[[126 127 110 131 119 129 121 134 128]
 [130 122 107 131 127 131 134 106 127]]
->
[[130 122 107 131 127 131 134 106 127]
 [126 127 110 131 119 129 121 134 128]]

[[124 139 115 116 123 152 142 108 141 131 124 127 105]
 [122 149 122 111 124 153 132 107 114 124 116 122 103]
 [128 137 136 109 107 120 101 101 107 141 129 150 102]
 [146 137 129 108 120 134 100 100 109 103 110 108 101]
 [106 115 105 116 134 150 154 104 135 122 112 111 128]
 [110 155 110 117 146 127 151 127 131 156 132 120 126]]
->
[[146 137 129 108 120 134 100 100 109 103 110 108 101]
 [128 137 136 109 107 120 101 101 107 141 129 150 102]
 [124 139 115 116 123 152 142 108 141 131 124 127 105]
 [122 149 122 111 124 153 132 107 114 124 116 122 103]
 [110 155 110 117 146 127 151 127 131 156 132 120 126]
 [106 115 105 116 134 150 154 104 135 122 112 111 128]]

[[118 144 115 126 121 119 157 157]
 [127 122 149 126 143 148 114 114]]
->
[[127 122 149 126 143 148 114 114]
 [118 144 115 126 121 119 157 157]]

[[113 107 118 138 111 149]
 [134 113 147 127 116 149]
 [111 115 139 120 131 144]]
->
[[134 113 147 127 116 149]
 [113 107 118 138 111 149]
 [111 115 139 120 131 144]]

[[111 120 137 142 127 129 131]
 [146 132 130 134 134 114 142]
 [141 120 121 150 130 120 129]]
->
[[146 132 130 134 134 114 142]
 [141 120 121 150 130 120 129]
 [111 120 137 142 127 129 131]]

[[142 140 110 138 116 113 114 115 119 130]
 [146 142 141 113 112 115 141 111 108 146]
 [147 122 110 136 133 112 110 110 119 150]
 [113 114 117 142 119 116 110 143 140 147]]
->
[[147 122 110 136 133 112 110 110 119 150]
 [146 142 141 113 112 115 141 111 108 146]
 [142 140 110 138 116 113 114 115 119 130]
 [113 114 117 142 119 116 110 143 140 147]]

[[119 116 148 153 123]
 [130 136 114 141 120]
 [123 132 125 128 104]
 [115 142 112 125 128]
 [134 116 130 123 117]
 [138 128 130 143 117]
 [136 142 112 112 133]
 [144 118 118 148 125]
 [127 132 123 128 130]
 [142 122 132 135 154]]
->
[[144 118 118 148 125]
 [142 122 132 135 154]
 [138 128 130 143 117]
 [136 142 112 112 133]
 [134 116 130 123 117]
 [130 136 114 141 120]
 [127 132 123 128 130]
 [123 132 125 128 104]
 [119 116 148 153 123]
 [115 142 112 125 128]]

[[123 123 118 137 126 128 126]
 [116 105 101 157 129 124 122]
 [132 135 137 119 129 129 130]
 [124 136 122 129 117 135 128]]
->
[[132 135 137 119 129 129 130]
 [124 136 122 129 117 135 128]
 [123 123 118 137 126 128 126]
 [116 105 101 157 129 124 122]]

[[134 143 126 112 137 137 126 111]
 [108 129 127 134 107 126 126 120]
 [142 112 119 124 151 137 146 147]
 [149 120 139 125 142 117 129 146]
 [128 111 115 137 121 136 146 138]
 [146 149 106 105 151 152 109 146]]
->
[[149 120 139 125 142 117 129 146]
 [146 149 106 105 151 152 109 146]
 [142 112 119 124 151 137 146 147]
 [134 143 126 112 137 137 126 111]
 [128 111 115 137 121 136 146 138]
 [108 129 127 134 107 126 126 120]]
---
[[116 115 116 130 118 128 116 136 115 125 120 119 128 101 141 125]
 [127 128 140 120 119 130 127 103 128 130 117 121 121 133 122 139]]
->
[[127 128 140 120 119 130 127 103 128 130 117 121 121 133 122 139]
 [116 115 116 130 118 128 116 136 115 125 120 119 128 101 141 125]]

[[ 99 126 127 116 120 138]
 [126 133 137 143 116 125]
 [117 143 131 106 140 135]
 [115 138 126 113 126 142]
 [145 124 127 111 133 114]
 [147 116 122 138 130 114]
 [141 113 124 111 128 107]
 [142 147 130 119 149 134]
 [134 111 121  99 139 111]]
->
[[147 116 122 138 130 114]
 [145 124 127 111 133 114]
 [142 147 130 119 149 134]
 [141 113 124 111 128 107]
 [134 111 121  99 139 111]
 [126 133 137 143 116 125]
 [117 143 131 106 140 135]
 [115 138 126 113 126 142]
 [ 99 126 127 116 120 138]]

[[127 138 135 120 134 149 131 103 114 115 119 148 122 118 121]
 [132 129 125 128 127 127 129 125 126 130 124 128 124 133 131]]
->
[[132 129 125 128 127 127 129 125 126 130 124 128 124 133 131]
 [127 138 135 120 134 149 131 103 114 115 119 148 122 118 121]]

[[124 148 138 134 126 144 114 123 116 146 144 118 145 109 109 111]
 [155 128 150 141 119 130 108 101 143 135 115 146 121 141 102 133]
 [107 157 108 134  99 142 126 146 125 111 103 148 111 127 126 151]
 [121 116 141 143 130 157 153 124 156 141 144 117 112 115 118 158]
 [127 139 125 100 104 152 133 134 151 147 125 110 106 106 113 155]]
->
[[155 128 150 141 119 130 108 101 143 135 115 146 121 141 102 133]
 [127 139 125 100 104 152 133 134 151 147 125 110 106 106 113 155]
 [124 148 138 134 126 144 114 123 116 146 144 118 145 109 109 111]
 [121 116 141 143 130 157 153 124 156 141 144 117 112 115 118 158]
 [107 157 108 134  99 142 126 146 125 111 103 148 111 127 126 151]]

[[116 143 121 132 138 121 116 124 122 131]
 [126 125 143 126 126 124 126 119 131 108]
 [117 139 131 134 132 124 116 124 128 124]
 [115 140 123 137 142 125 118 121 128 127]
 [141 122 124 122 123 140 136 142 126 140]
 [132 123 134 120 121 126 133 128 124 124]
 [136 125 124 125 126 136 132 137 127 136]
 [122 125 123 145 132 132 126 127 144 134]
 [130 132 111 134 129 138 125 142 130 151]]
->
[[141 122 124 122 123 140 136 142 126 140]
 [136 125 124 125 126 136 132 137 127 136]
 [132 123 134 120 121 126 133 128 124 124]
 [130 132 111 134 129 138 125 142 130 151]
 [126 125 143 126 126 124 126 119 131 108]
 [122 125 123 145 132 132 126 127 144 134]
 [117 139 131 134 132 124 116 124 128 124]
 [116 143 121 132 138 121 116 124 122 131]
 [115 140 123 137 142 125 118 121 128 127]]

[[144 129]
 [154 123]]
->
[[154 123]
 [144 129]]
---
[[137 122]
 [129 131]
 [130 104]
 [126 137]]
->
[[137 122]
 [129 131]
 [130 104]]

[[131 153]
 [140 135]
 [121 116]
 [143 120]
 [150 141]]
->
[[131 153]
 [140 135]
 [121 116]]

[[128 136 131]
 [129 133 128]
 [149 120 109]
 [123 134 131]
 [118 136 146]]
->
[[128 136]
 [129 133]
 [149 120]]

[[131 131 135]
 [150 125 127]
 [137 146 119]
 [127 122 125]]
->
[[131 131]
 [150 125]
 [137 146]]

[[152 103 102 121]
 [123 126 133 132]
 [116 152 108 121]
 [139 125 145 136]
 [115 116 141 137]]
->
[[152 103]
 [123 126]
 [116 152]]

[[133 124 143 151]
 [141 100 119 127]
 [148 113 138 130]]
->
[[133 124]
 [141 100]
 [148 113]]
